In the rows, 128 means zero.
The rows below come in pairs that one turn or mirror swaps. Which row does each named row swap with?
The rows were stretched afterwards, more along some directions than others.
bepob: [123 136  95 108 114 155 131 126 107 143 156 139 103 123  80 167]
mav: [107 134 122 137 118  99  97 110 106 130 153 119 128 106 129 157]
lesur: [128 114 122 129 113 124 104 128 104 111 144 110 105 126 138 158]
purir: [138 164  91 112  99  99 106 112 139 175 153 120 149 142 113 154]
tazem: [ 85 142 103 122  87 117 129 130 124 183 127 124 142 130 134 145]
dasuf: [153 149 121 123 152 107 138 129 107 117 151 131 123 109  92 146]
kopor: [102 130 110 141  92 140 132 129 135 164 157 138 136 122 129 141]
rik: [101 134 132 137 144 115 120 134  92 121 131 148 117 105 157 158]
kifiv: [ 97 167 114 139 115 131 102 133 134 146 128 129 123 148 145 162]
Zab: [ 94 137 115 148 145 120 141 135 113 101 125 117 107 106 121 136]
vot: [ 92 123  88 102 141 108 127 148 117 150 140 148  92  99 139 143]
Gige: [105 106 144 110 121 152 117 122 106 128 136 167  90  98 140 157]
vutal: [129 153  96 114 151 100 131 133  95 124 159 144 119  89  79 156]
laru: [116 143 105 139 121 112 141 115 103 107 160 128 121 105 101 133]
mil: [123 133 112 118 120 124 138 138 170 141  99 105 124 134 125  93]
sumok: [ 90 119 119 108 113 129 107 130 118 176 146 163 105 100 143 178]
fodes: [152 134 132 126  98 148  89 103 110 128 131 106 127 157 112 171]
sipug: [155 126 149 135 121 114 123 105 120 139 114 140 138 151 135 136]
Samip: [ 83 172  87 157  98 122 144 124 133 168 145 141 149 132 122 156]
fiku: [ 95 134  93 116 132 112 152 144 119 155 138 154 113  92 134 146]
moba: [ 61 148 102 137 120 144 126 132 118 130 136 161  88 115 144 160]
felu: [ 76 143  99 136 123 115 141 139 125 151 147 169 111  96 156 150]
Ziv: [146 141 134 107 134  93 111 117 127 121 129 148 119 121 116 129]
gubi: [137 133  98 123  99 133 128 106 100 123 182 141 141 125  99 161]
fen: [138 124 139 123 119 144 132 123 119 104 140 129 120 112 117 119]
filof: [ 82 111 152 126 114 144 101 115 106 129 123 145 115 111 161 160]
tubiv: [112 185  88 148 120 105 129 116 123 152 154 153 142 137 106 180]
Fab: [135 126 131 115  96 149  96 101 131 129 130  98 117 153 121 150]
sipe: [134 158  92 118 114  99 122 117 156 157 137 124 144 139 109 133]
Mezu: [ 85 120 128 126  98 137 127 108  98 138 134 158 119  97 140 152]
Bes: [128 127 151 130 142 125 123 108  92  87 135 137 111 102 116 150]
firig: [ 81 137 127 105 116 130 106 118 149 171 148 135 127 105 140 166]
Tobe: [111 156 112 126  99  96 111 100 142 148 147 124 159 134 128 153]
mefig: [148 151  85 113 109 141 116 141 116 138 152 108 132 128  93 153]
larim: [138 138  91 117 136 109 153 153 132 133 151 128 115 106 115 112]
nukob: [ 94  89 125  96 135 115 126 127 110 122 139 151  91  81 141 126]
mugot: [ 81 147  88 119 116 133 106 125 105 148 145 128  81 120 134 163]
gezal: [134 155  92 119 145 161 144 152 122 114 156 140  93 132  84 142]
niv: [138 154 117 113 182 112 119 139 119  88 136 120  88 113  93 144]
poso: [124 124 130 127  95 143 101  90 101 139 146 143 115 135 105 184]
nibu: [108 102 104  85 101 138  95 129 131 158 148 123  86 120 125 151]
natof: [155 119 126 104 105 117  83 100  92 137 129 113 104 148 117 169]
fekes: [117 143  94 124 139  76 142 127 107 135 156 144 122  88 117 140]
Nik: [ 89 131  63  96  97 141 139 145 107 149 153 113  97 120  98 147]

Fab swaps with purir
gezal swaps with kopor
vot swaps with filof

The rows below come in pairs that one turn or mirror swaps. Which row does each named row swap with?
The rows were stretched afterwards, more along some directions than others.
bifav: [111 123 152 144 133 132 105 144 118 147 164 106 138 109 104 137  90 134
 138 115 112 114]
rafuz: [ 87  88 152 101 122  93 112 139 138 142 122 156 129 147 119 115 119 131
 162 127 117 105]
Boro: [ 91 121 134  91 125  93 135 151 141 149 131 134 129 142 145 143  95 109
 151 113 105 109]
gel: [119 131 154 134 137 126 117 141 135 143 141 115 131 110 104 144  93 126
 152 101 105 119]
nugov: [ 91 102 148 123 126 102 112 134 124 135 137 141 135 146 127 107 123 143
 150 135 123 112]
fep: [ 95 122 126  84 118  98 129 141 139 145 117 154 138 139 148 125 114 111
 135 114 113 125]
bav: [113 116 157 127 120 140 126 140 132 150 150 113 133 113 103 122  98 142
 143 105 122 117]
Nup: [ 93 138 164 128 129 106 105 144 127 151 142 103 131 116 118 128  94 155
 127 124 109 125]
deniv: [115  95 158 114  94 102 160 131 152 144 160 128 132 136 130 136 108 125
 114 131 130 121]
kugod: [105  76 162 114 110 120 145 133 143 119 143 151 136 123 117 149 100 117
 155 115 126 103]
Ratu: [112  99 160 115  96  96 166 136 152 141 156 130 131 136 138 138 115 123
 114 137 129 122]
dup: [107 119 176 120 123 115 136 132 145 154 139 133 125 121 101 124  87 135
 153  97 101 120]
zaf: [112 130 173 135 134 118 130 139 141 150 154 101 128 133 109 126  78 145
 150 116 108 129]
senul: [116  96 175 116 101 104 166 135 148 141 162 124 136 148 129 129 101 127
 111 138 130 129]
Purag: [100 120 179 135 125 114 114 134 129 148 139 107 141 119  98 129  85 144
 143 110  99 123]
Rak: [127  99 149 111 121 107 132 157 144 139 159 135 139 117 126  98 122 123
 115 148 132 118]
Doda: [ 86 119 139  93 124 110 129 141 135 153 122 147 129 142 137 119 101 114
 149 117 121 105]
Nevin: [ 92  98 143 113 123 103 119 136 123 130 132 148 134 147 139 110 125 124
 148 138 123 123]
Depo: [123 121 120 119 112  89 111 146 136 137 150 135 144 120 142  95 139 139
 105 161 135 114]
Busu: [ 77 103 148  80 110  88 145 154 143 160 135 148 132 144 142 117  92 127
 135 110 109 106]
Vabo: [107  76 161 121 115 125 147 127 143 120 138 147 130 125 110 157  98 110
 165 110 125 104]
kolot: [101 102 168 112  99  96 156 129 157 142 151 124 126 144 142 135 111 126
 124 141 129 115]
bopu: [ 90 104 139 107 128  99 116 150 133 143 125 150 127 140 124 110 129 132
 153 127 123 112]
Gike: [ 99 128 120  91 124  96 125 133 129 138 118 144 128 152 147 124 108 113
 147 116 100 119]
sur: [ 87  90 150 105 120  91 122 144 131 133 129 153 133 145 132 113 126 136
 145 135 119 116]
suv: [129 102 139 127 109 101 122 147 141 134 150 142 146 112 121  97 130 127
 115 152 133 113]
Sunut: [ 94  77 176 100 110 125 143 130 133 127 141 140 134 139 116 142  91 124
 145 111 120 109]
Rap: [ 90  99 146 126 120  85 111 138 134 127 123 145 129 132 131 126 117 128
 165 133 109 109]
gagav: [ 91 131 128  83 121  79 141 136 138 144 128 144 131 147 164 133 119 120
 131 124 120 127]
Bazaz: [120 115 134 125 115  94 107 156 137 135 147 131 142 109 119 104 123 131
 123 149 127 107]
mip: [116  77 158 114 120 117 141 128 146 123 141 153 130 131 118 147  98 118
 160 121 131 111]
razi: [111  76 127 132 125 108 122 139 129 138 142 151 139 129 118 106 117 113
 153 133 135  85]
zok: [ 97  84 163 108 139 103 129 135 140 133 132 154 116 146 124 127 110 119
 181 125 115 116]
pav: [ 94 109 143  85 115 107 148 148 134 148 135 134 135 139 145 128  98 114
 140 115 111 104]
gatin: [ 96 131 122  92 129 102 127 137 131 143 135 146 123 144 151 148 108 104
 151 116 108 123]
metiv: [112 100 155 113  96  96 162 141 153 136 156 125 134 130 136 143 110 120
 111 138 127 120]
sof: [101 127 147 109 120  71 120 145 149 136 147 125 132 132 141 117 128 149
 115 148 108 125]
loba: [112 135 158 129 131 124 129 131 143 141 143 125 124 119 123 146 102 131
 161 101 105 130]
ralo: [ 90 122 130  94 114 102 138 151 137 146 117 144 136 141 145 116 107 120
 134 122 121  97]
bef: [112 105 138 104 111 106 122 161 138 144 134 137 148 113 122  84 138 134
 104 143 127 105]
mut: [105  77 145 122 125 109 130 142 139 156 142 153 133 134 110  99 122 128
 154 127 131  99]
Mib: [110 102 159 102 110 103 129 156 148 138 137 133 145 116 125  88 132 141
 106 148 132 118]
liber: [116 102 158 119  93  95 159 129 160 134 151 125 132 135 137 138 112 121
 124 139 132 116]
talif: [102 129 169 134 131 113 118 136 142 146 151 115 140 113 110 132  97 148
 147 114 116 116]
fimu: [106  73 165 116 110 125 145 120 142 125 144 148 131 133 108 150  93 116
 162 106 124 107]
suve: [129 107 138 133 106 100 106 150 132 138 155 129 149 111 116  97 127 136
 101 147 134 117]
ralus: [111 117 127  85 135 114 143 138 139 144 121 149 123 150 140 123 101 108
 159 111 120 120]
suf: [106  75 158 121 116 126 129 130 135 124 140 136 133 118 116 139 105 126
 147 122 135  96]
zavof: [104  77 160 113 114 123 140 130 141 124 134 140 133 127 115 142 109 128
 153 114 132 103]
teve: [ 95 120 142  88 113 107 148 128 144 144 127 144 118 152 142 137 101 112
 166 108 112 120]
riv: [111 120 146 147 128 121 105 146 130 157 152 105 140 116 105 111  95 147
 137 121 110 104]
nural: [ 98 139 157 139 121  98 115 148 134 147 136 104 132 117 123 130  98 157
 130 127 109 113]
Voda: [109 117 143 103 111  77 124 142 141 121 147 143 140 128 140 116 121 131
 119 140 109 132]
beno: [ 94  82 162 114 121  97 128 130 140 128 116 152 125 140 126 117 116 122
 171 132 122 111]
Danof: [120 112 144 119 122 108 108 146 136 136 143 131 142 111 122  99 131 139
 122 153 127 118]
der: [122  97 158 129 100 108 151 128 154 146 160 131 127 129 129 140 106 120
 128 133 135 118]

deniv swaps with fimu
sur swaps with suv
Sunut swaps with der
pav swaps with loba
kugod swaps with Ratu

